[[ -0.1  -1.5 -23.2  -0.7 -11.9  33.2 -59.6  11.0  26.9   0.3  -5.0 -11.6
   63.6   0.5 -13.6 -10.7]
 [ 16.3 -67.5  13.2  31.2   7.6  42.6 -22.3  21.8 -16.7   0.4  -6.6  21.2
   -2.9  30.4  24.3  33.4]
 [  3.7 -30.1 -33.7 -21.3 -35.8  -8.2  13.1  -3.4  -9.2  -0.6 -34.7 -21.2
   -6.3  11.6 -26.9 -15.0]]
->
[[-15.0 -26.9  11.6  -6.3 -21.2 -34.7  -0.6  -9.2  -3.4  13.1  -8.2 -35.8
  -21.3 -33.7 -30.1   3.7]
 [ 33.4  24.3  30.4  -2.9  21.2  -6.6   0.4 -16.7  21.8 -22.3  42.6   7.6
   31.2  13.2 -67.5  16.3]
 [-10.7 -13.6   0.5  63.6 -11.6  -5.0   0.3  26.9  11.0 -59.6  33.2 -11.9
   -0.7 -23.2  -1.5  -0.1]]

[[ 21.5  10.6   9.7  14.7   8.5   3.2  24.4 -24.7  18.1  -4.0]
 [ 18.9  -1.0  -3.0  28.6 -18.7  -6.4  82.3  -2.1  13.8 -22.1]
 [ -7.7 -15.3 -18.6  -6.2 -29.5 -13.9  11.3   2.9 -15.7 -18.3]
 [ 20.7 -39.5 -14.2 -21.1  -2.3  46.9 -42.5 -17.2   5.8  54.3]
 [ 27.6 -14.1 -41.5 -16.0 -64.7 -45.1  43.2  38.1 -44.8 -53.4]
 [  7.9 -66.2 -48.1 -57.5 -22.6  34.7 -52.4  23.0 -34.2  48.7]
 [ 37.3  14.3  24.9  34.0  22.6 -26.4  36.2 -40.2  32.2 -26.3]
 [-46.4 -30.4 -26.3 -27.9 -24.5  34.3 -29.0  23.4 -22.4  33.0]
 [  3.0 -65.0 -39.2 -55.4 -12.4  74.0 -72.2  18.3 -19.5  87.0]]
->
[[ 87.0 -19.5  18.3 -72.2  74.0 -12.4 -55.4 -39.2 -65.0   3.0]
 [ 33.0 -22.4  23.4 -29.0  34.3 -24.5 -27.9 -26.3 -30.4 -46.4]
 [-26.3  32.2 -40.2  36.2 -26.4  22.6  34.0  24.9  14.3  37.3]
 [ 48.7 -34.2  23.0 -52.4  34.7 -22.6 -57.5 -48.1 -66.2   7.9]
 [-53.4 -44.8  38.1  43.2 -45.1 -64.7 -16.0 -41.5 -14.1  27.6]
 [ 54.3   5.8 -17.2 -42.5  46.9  -2.3 -21.1 -14.2 -39.5  20.7]
 [-18.3 -15.7   2.9  11.3 -13.9 -29.5  -6.2 -18.6 -15.3  -7.7]
 [-22.1  13.8  -2.1  82.3  -6.4 -18.7  28.6  -3.0  -1.0  18.9]
 [ -4.0  18.1 -24.7  24.4   3.2   8.5  14.7   9.7  10.6  21.5]]

[[-61.5  -6.0  -0.6]
 [ 47.6 -16.2   9.3]
 [-15.6  45.3  43.9]
 [ 43.6 -24.7   3.9]
 [-21.1 -45.4  -2.5]
 [  9.2 -12.2 -61.5]
 [ -2.9 -32.3  34.0]
 [ 57.4  18.8 -12.3]
 [-57.7 -13.4 -18.4]
 [ 16.5  -1.5  49.0]
 [-62.8  -2.5 -11.7]
 [  5.8  12.7 -67.9]]
->
[[-67.9  12.7   5.8]
 [-11.7  -2.5 -62.8]
 [ 49.0  -1.5  16.5]
 [-18.4 -13.4 -57.7]
 [-12.3  18.8  57.4]
 [ 34.0 -32.3  -2.9]
 [-61.5 -12.2   9.2]
 [ -2.5 -45.4 -21.1]
 [  3.9 -24.7  43.6]
 [ 43.9  45.3 -15.6]
 [  9.3 -16.2  47.6]
 [ -0.6  -6.0 -61.5]]

[[ 25.2  64.7  52.5  17.9 -12.3  -2.4   8.3  34.6  23.4]
 [-57.8 -67.7 -77.3  15.9  12.3  12.7 -63.6 -42.2 -24.5]
 [  9.2  15.1  27.3  12.9  20.7  12.5 -12.2 -30.9 -13.7]
 [-24.3 -35.9 -53.4  31.1 -16.8 -12.5 -35.0 -12.8  15.5]]
->
[[ 15.5 -12.8 -35.0 -12.5 -16.8  31.1 -53.4 -35.9 -24.3]
 [-13.7 -30.9 -12.2  12.5  20.7  12.9  27.3  15.1   9.2]
 [-24.5 -42.2 -63.6  12.7  12.3  15.9 -77.3 -67.7 -57.8]
 [ 23.4  34.6   8.3  -2.4 -12.3  17.9  52.5  64.7  25.2]]

[[  5.2 -20.6 -79.8  34.2  28.4]
 [ 10.3 -12.0 -79.8  24.3  28.4]
 [  5.2 -12.3 -69.5  15.2  41.5]
 [  5.2 -12.3 -72.0  28.4  22.6]
 [  2.1 -23.8 -60.1  24.3  28.4]
 [  5.2 -30.8 -79.8  21.9  28.4]
 [ 12.3 -12.3 -79.8  24.3  28.4]
 [  5.2 -15.4 -80.9  31.8  32.3]
 [  5.2  -7.9 -68.1  26.3  28.4]
 [  7.1 -12.3 -79.8  24.3  33.5]]
->
[[ 33.5  24.3 -79.8 -12.3   7.1]
 [ 28.4  26.3 -68.1  -7.9   5.2]
 [ 32.3  31.8 -80.9 -15.4   5.2]
 [ 28.4  24.3 -79.8 -12.3  12.3]
 [ 28.4  21.9 -79.8 -30.8   5.2]
 [ 28.4  24.3 -60.1 -23.8   2.1]
 [ 22.6  28.4 -72.0 -12.3   5.2]
 [ 41.5  15.2 -69.5 -12.3   5.2]
 [ 28.4  24.3 -79.8 -12.0  10.3]
 [ 28.4  34.2 -79.8 -20.6   5.2]]

[[ -8.3  28.2]
 [-65.7  53.4]
 [-15.6  30.6]
 [ -6.6  29.6]
 [-14.9  31.8]
 [-40.1  41.4]
 [-61.2  50.6]]
->
[[ 50.6 -61.2]
 [ 41.4 -40.1]
 [ 31.8 -14.9]
 [ 29.6  -6.6]
 [ 30.6 -15.6]
 [ 53.4 -65.7]
 [ 28.2  -8.3]]

[[ 32.6  -7.7 -35.8  60.6  43.2 -43.9  22.3  34.6  22.4  48.8 -25.7  28.4]
 [-77.9  39.7  24.2 -74.2 -18.5  30.5 -71.6 -56.7 -72.4 -71.6   4.2 -34.0]
 [ 13.8   6.2 -26.4   1.8 -26.0   1.3   4.7 -24.2 -18.2   9.5 -22.8 -15.8]
 [-23.4  15.1  17.3 -31.4 -14.2  -3.3 -25.0 -19.0 -11.8 -21.3  15.0 -11.1]
 [-15.9 -48.3  44.1 -35.4 -45.9 -20.3   2.2 -11.1  -5.6 -44.9   6.9 -24.9]]
->
[[-24.9   6.9 -44.9  -5.6 -11.1   2.2 -20.3 -45.9 -35.4  44.1 -48.3 -15.9]
 [-11.1  15.0 -21.3 -11.8 -19.0 -25.0  -3.3 -14.2 -31.4  17.3  15.1 -23.4]
 [-15.8 -22.8   9.5 -18.2 -24.2   4.7   1.3 -26.0   1.8 -26.4   6.2  13.8]
 [-34.0   4.2 -71.6 -72.4 -56.7 -71.6  30.5 -18.5 -74.2  24.2  39.7 -77.9]
 [ 28.4 -25.7  48.8  22.4  34.6  22.3 -43.9  43.2  60.6 -35.8  -7.7  32.6]]
